A single turn carries every row of the set below to another of its rows. Some are shown first; where does it send the rows asked next?
V: [-0.04 -1.08 -0.35 -0.29  0.46  1.40  5.76 -0.73  0.20  0.99 -3.77  2.31
  1.86  0.64]
A: [ 1.69  2.50 -0.53  1.11 -1.11  1.00  0.56  0.28  2.88 -1.84 -1.79 -0.14
  3.82 -2.71]
D: [-0.47 -0.64 -0.06 -2.84  1.84 -4.17  1.11 -0.11 -0.04 -1.28  0.96  0.41
 -2.08 -0.35]
U: [ 2.15 -0.83  1.43 -2.07  2.57 -1.80 -1.25 -2.27 -0.49 -0.48  0.42 -1.44
 -1.67  1.32]
S: [ 2.10 -1.02  0.36  1.43 -3.22  1.61  1.74 -0.31 -1.30 -0.28 -3.97  3.83
  1.45  0.87]
M: [ 0.33 -2.07 -2.69 -1.30 -0.77  1.89  2.15  0.00 -3.72 -0.18 -2.66  2.84
  4.51  2.64]
F: [-1.81  0.33  1.39 -2.14 -0.63  2.59 -2.96 -1.79  1.84  0.17 -0.88 -1.75
  3.72 -1.08]
X: [-0.94 -1.11 -0.24 -2.77  0.93 -4.62  2.19 -0.07  0.64 -1.45  0.46  0.50
 -1.80 -0.52]
W: [ 2.02 -1.34  1.36 -2.30  2.53 -1.22 -1.29 -2.97 -0.27 -0.45  0.09 -2.22
 -0.62  1.94]
C: [ 1.84  3.59 -0.73 -2.58 -1.20  0.12  1.32  2.38 -0.67  2.05 -1.03 -1.36
  3.68  2.36]
T: [-0.10  1.83 -2.91 -0.87  1.88  1.30  0.52  0.65  0.72 -1.76 -0.23 -0.60
  6.32 -1.55]
R: [ 1.77 -1.34 -0.73  0.64 -3.70  1.39  2.39 -0.10 -1.70 -0.20 -4.08  3.42
  2.23  1.39]
J: [-0.33 -1.97 -2.76 -1.32  0.47  1.78  1.92  0.36 -4.01 -0.42 -1.81  3.34
  4.51  2.19]
Y: [ 1.87  3.74 -0.36 -2.35 -2.17 -0.61  2.02  2.93 -0.17  1.90 -1.31 -0.86
  2.93  1.64]
P: [ 0.60 -1.39 -0.34 -0.62  1.62  2.85  4.51 -1.65 -0.77  1.37 -3.56  1.11
  2.88  1.88]
H: [-0.38 -3.51  0.09 -1.28  1.83 -2.89 -1.63 -1.28 -0.94 -3.75  1.05  1.69
  1.08 -0.37]
L: [ 0.70  1.31 -1.33 -2.88 -3.62  0.15 -3.45 -0.11 -2.75 -1.20  0.37 -0.66
  0.40 -1.67]
K: [-4.21  0.59  0.11 -2.72 -1.52  0.06 -0.26  0.47  2.44 -0.65 -0.46  0.38
  3.00 -2.81]
Z: [-0.35  1.22 -2.10 -3.51 -3.11 -0.30 -2.93  0.37 -2.91 -1.34  0.93 -0.36
  0.75 -1.80]
N: [ 0.96 -3.37  1.44 -0.11  0.76 -2.41 -2.09 -2.09 -0.10 -3.64  0.20  1.41
  0.15 -0.53]

V -> N
Y -> L
M -> D
Now find these:
T -> K
S -> W

